In the data rows, zero lies at 7.5, halfway between 7 and 8.
Each row has a hidden score. How much does it go up from the first row of each pair to the second? 20 means little or no change, 40 a big rise and 0 a big fall. The score is a weighted sum of the row's numbers plus the product of two more (or one squared), each taken from its middle value.
Array([8, 6, 7, 8, 7, 4, 5, 7, 9, 7])
Array([ 8,  9, 10, 10, 10,  7,  6,  6,  8,  9]) 22
Array([ 8,  7,  7,  8, 10,  9,  7,  7,  7,  8])
Array([ 5,  6,  6,  5,  7,  9, 10,  9, 10, 10]) 14
Array([ 8,  9,  9,  7,  7,  8, 10,  9,  6,  6])
Array([ 4,  6,  6,  6,  5,  5,  5,  6,  8, 10]) 12
Array([11,  9, 10, 11,  9,  8,  9,  8,  7,  3])
Array([ 6,  7,  8,  8, 10,  9,  9,  9,  7,  6]) 19
Array([ 9,  8,  9, 10, 10,  7,  7,  9,  7,  5])
Array([ 5,  7,  7,  7,  6,  4,  4,  6,  9, 10]) 20
Array([ 5,  6,  5,  5,  4,  7,  7,  9, 10, 12])
Array([6, 7, 8, 7, 7, 6, 6, 7, 8, 8]) 19
Array([8, 9, 7, 7, 6, 8, 7, 5, 6, 9])
Array([6, 7, 6, 6, 6, 8, 9, 5, 6, 9]) 22
Array([10,  7,  7,  8,  8,  8,  9, 11,  9,  6])
Array([ 8,  9,  9,  9, 10, 10,  8,  8,  6,  6]) 18
Array([ 5,  5,  5,  5,  5,  6,  7,  8, 11, 13])
Array([11,  9,  9, 10, 10,  7,  7,  8,  7,  4]) 23
Array([7, 8, 9, 9, 8, 6, 7, 8, 7, 7])
Array([12, 14, 12, 10, 14, 12,  7,  1,  0,  5]) 21
Array([10, 10, 11, 11, 11,  8,  7,  5,  6,  6])
Array([ 9,  9,  8,  6,  6, 11, 12,  9,  7,  6]) 26
Array([8, 8, 7, 7, 7, 6, 5, 6, 5, 6])
Array([6, 5, 6, 8, 8, 6, 7, 9, 8, 8]) 20
Array([ 8,  7,  6,  6,  5,  6,  8,  9, 10,  9])
Array([ 7,  6,  8,  9, 10,  9, 10,  9,  8,  5]) 17
Array([10,  9,  8,  7,  9, 10,  6,  4,  4,  9])
Array([ 9,  9,  6,  4,  6, 11,  9,  4,  5, 10]) 21
Array([ 7,  6,  6,  5,  4,  6, 10, 11, 11,  9])
Array([ 7,  7,  8,  8,  9,  9, 11,  9,  7,  4]) 18
Array([6, 4, 4, 5, 7, 9, 8, 7, 6, 6])
Array([11, 10, 10, 12, 12,  9,  7,  7,  6,  5]) 9
Array([7, 9, 8, 8, 7, 9, 9, 8, 7, 7])
Array([5, 4, 5, 7, 5, 4, 5, 8, 9, 9]) 11
Array([ 8,  7,  7,  6,  6,  8,  9, 11,  9,  7])
Array([12,  9,  7,  8,  8,  8,  8, 10,  9,  7]) 21
Array([ 9,  9, 10,  9,  9,  8,  6,  5,  8,  9])
Array([ 8,  9,  7,  5,  5,  7, 10, 10,  8,  6]) 35
Array([ 4,  3,  4,  6,  4,  6,  8, 12, 10,  8])
Array([12, 13, 11,  9, 11, 13, 10,  4,  1,  5]) 28
Array([10,  9,  9,  9,  9,  7,  6,  5,  7,  9])
Array([10,  8,  6,  6,  7, 10, 10,  9,  7,  5]) 25
Array([10, 11, 12, 13, 14,  9,  6,  6,  4,  2])
Array([4, 5, 8, 8, 7, 4, 5, 7, 9, 9]) 9
Array([ 4,  4,  3,  4,  3,  5,  8,  9, 11, 12])
Array([ 9, 11, 12, 11, 12, 11,  8,  6,  4,  5]) 24
Array([10,  8,  9, 10,  9,  5,  3,  6,  9,  8])
Array([ 5,  6,  8,  9,  7,  7,  6,  9, 11, 11]) 25
Array([ 7,  7,  6,  6,  6,  9, 11, 10,  7,  6])
Array([ 7,  7,  6,  5,  6,  8, 10,  8,  8,  7]) 16
Array([5, 6, 7, 7, 7, 5, 5, 7, 9, 8])
Array([7, 6, 7, 8, 7, 6, 7, 9, 9, 9]) 21
Array([9, 9, 9, 9, 8, 7, 8, 8, 9, 7])
Array([ 9, 10,  8,  4,  4, 10, 11,  7,  4,  6]) 25
Array([4, 5, 5, 4, 4, 6, 8, 9, 8, 7])
Array([ 8,  8,  7,  7,  6,  5,  7,  7,  8, 10]) 21
Array([10, 10,  9,  9,  8,  6,  6,  5,  5,  4])
Array([7, 8, 8, 8, 8, 8, 6, 8, 8, 8]) 19
Array([7, 7, 6, 6, 6, 5, 5, 7, 8, 8])
Array([5, 5, 6, 6, 7, 6, 7, 8, 8, 8]) 20
Array([ 5,  4,  3,  3,  2,  6,  8, 10, 11, 10])
Array([ 7,  7,  6,  7,  8, 10, 10, 10, 10, 10]) 22
Array([ 7,  7,  8,  8,  6,  3,  5,  7, 10,  8])
Array([7, 8, 7, 7, 6, 8, 9, 7, 7, 5]) 18
Array([ 4,  6,  8, 10,  8,  7,  5,  6,  7,  6])
Array([ 7,  5,  7,  8,  8,  7,  6,  9, 10,  9]) 9
Array([ 8, 10,  8,  8,  9,  9,  8,  7,  7,  8])
Array([ 4,  6,  7,  7,  7,  9,  9, 10,  8,  9]) 20
Array([6, 5, 6, 7, 8, 7, 7, 8, 8, 7])
Array([10,  8,  8,  8,  9,  8,  9, 10,  9,  6]) 23
Array([ 7,  7,  8,  9,  8,  8,  8, 10,  9,  5])
Array([11, 13, 10,  8, 10, 14, 12,  6,  5,  6]) 13
Array([8, 8, 8, 8, 7, 8, 9, 9, 6, 5])
Array([7, 7, 6, 6, 7, 9, 9, 9, 8, 8]) 17
Array([9, 7, 6, 7, 7, 7, 8, 9, 8, 7])
Array([8, 8, 9, 8, 9, 9, 7, 7, 7, 9]) 18
Array([ 9, 10, 12, 12, 11,  9,  6,  5,  6,  6])
Array([ 4,  5,  4,  3,  5, 10, 10,  6,  7, 10]) 27
Array([10,  7,  8,  8,  9, 10,  9,  9,  8,  7])
Array([ 7,  5,  6,  6,  5,  5,  7,  8, 10,  9]) 9
Array([ 4,  5,  6,  7,  8,  8,  8,  9, 10,  9])
Array([5, 6, 5, 5, 5, 7, 8, 7, 7, 9]) 25
Array([ 3,  5,  6,  6,  7, 10, 10, 10,  9,  9])
Array([ 6,  6,  6,  7,  7,  8, 11, 10,  7,  6]) 26
Array([10,  9, 10,  8,  8,  7,  6,  6,  7,  8])
Array([8, 8, 7, 7, 5, 6, 6, 7, 9, 9]) 22
Array([ 5,  6,  4,  5,  6,  9, 11, 10,  8,  9])
Array([8, 7, 8, 9, 8, 6, 4, 6, 7, 7]) 11
Array([ 4,  5,  5,  5,  5,  8,  7,  9,  9, 10])
Array([8, 9, 7, 7, 7, 8, 9, 9, 8, 7]) 26
Array([ 9, 10, 11,  9,  9,  8,  4,  3,  6,  7])
Array([ 9, 11, 11,  8, 10, 10,  9,  5,  4,  7]) 26
Array([11,  9,  8,  8,  8,  8,  8, 10,  9,  6])
Array([11,  9, 10, 12, 12,  9,  7,  6,  7,  5]) 11
Array([7, 8, 8, 9, 8, 7, 7, 8, 7, 6])
Array([11, 12, 14, 13, 12,  9,  5,  5,  6,  5]) 26
Array([ 8, 10,  9,  9,  8,  6,  5,  5,  6,  7])
Array([7, 8, 7, 7, 8, 8, 6, 7, 8, 9]) 10
Array([3, 6, 5, 5, 5, 7, 9, 8, 8, 7])
Array([10,  9,  8,  8,  6,  7,  6,  8,  9,  8]) 21
Array([ 7,  7,  8,  7, 10, 10, 10,  7,  8,  8])
Array([ 8,  9,  9, 10,  9,  6,  5,  5,  7,  8]) 17
Array([9, 9, 9, 9, 9, 9, 8, 8, 7, 7])
Array([ 5,  6,  7,  8,  8,  5,  5,  6, 10, 10]) 12
Array([ 5,  6,  7,  7,  6,  7,  9, 11,  9,  8])
Array([ 8,  8,  6,  6,  7, 10,  7,  8,  6,  7]) 18
Array([6, 6, 6, 8, 8, 9, 8, 8, 7, 5])
Array([8, 8, 7, 6, 8, 9, 9, 9, 9, 7]) 22
Array([ 8,  9, 10, 10,  9,  8,  8,  6,  6,  7])
Array([8, 9, 7, 7, 6, 8, 8, 7, 7, 8]) 23
Array([ 4,  7,  9,  9,  7,  5,  5,  6,  8, 10])
Array([ 7,  9, 10, 10,  8,  6,  6,  6,  7,  9]) 19
Array([5, 5, 6, 7, 8, 8, 8, 8, 9, 8])
Array([6, 5, 7, 7, 7, 7, 7, 8, 9, 7]) 20
Array([6, 7, 7, 8, 6, 6, 7, 7, 8, 7])
Array([8, 8, 8, 6, 5, 5, 5, 7, 9, 9]) 18
Array([ 9,  6,  6,  7,  7,  5,  6, 11, 11,  8])
Array([10,  9, 10,  8,  9,  6,  4,  5,  8,  8]) 14
Array([ 6,  6,  5,  4,  3,  6,  8, 10,  9,  8])
Array([ 7,  8,  9, 11, 10,  8,  5,  5,  6,  5]) 19
Array([11, 10, 11, 12, 12,  9,  7,  8,  6,  4])
Array([ 9, 11, 12, 10,  9,  8,  8,  5,  3,  7]) 21
Array([10, 10, 11, 12, 12,  8,  8,  8,  6,  4])
Array([8, 9, 8, 8, 9, 6, 5, 6, 7, 8]) 16
Array([7, 6, 5, 5, 6, 7, 7, 8, 7, 6])
Array([ 6,  7,  7,  8,  7, 10,  9,  8,  6,  5]) 20
Array([4, 4, 6, 9, 8, 5, 6, 8, 8, 7])
Array([ 6,  6,  5,  6,  6,  8, 10, 11,  9,  9]) 28
Array([7, 8, 9, 9, 8, 7, 8, 8, 8, 8])
Array([11, 10, 10, 10, 11, 10,  8,  8,  5,  2]) 22
Array([10, 11, 10,  7,  8,  9,  8,  4,  4,  6])
Array([8, 8, 7, 6, 4, 4, 4, 7, 9, 8]) 29
Array([ 9,  8,  6,  6,  9, 10,  8,  3,  4,  7])
Array([ 9,  9,  7,  5,  6, 11, 14, 10,  7,  6]) 9
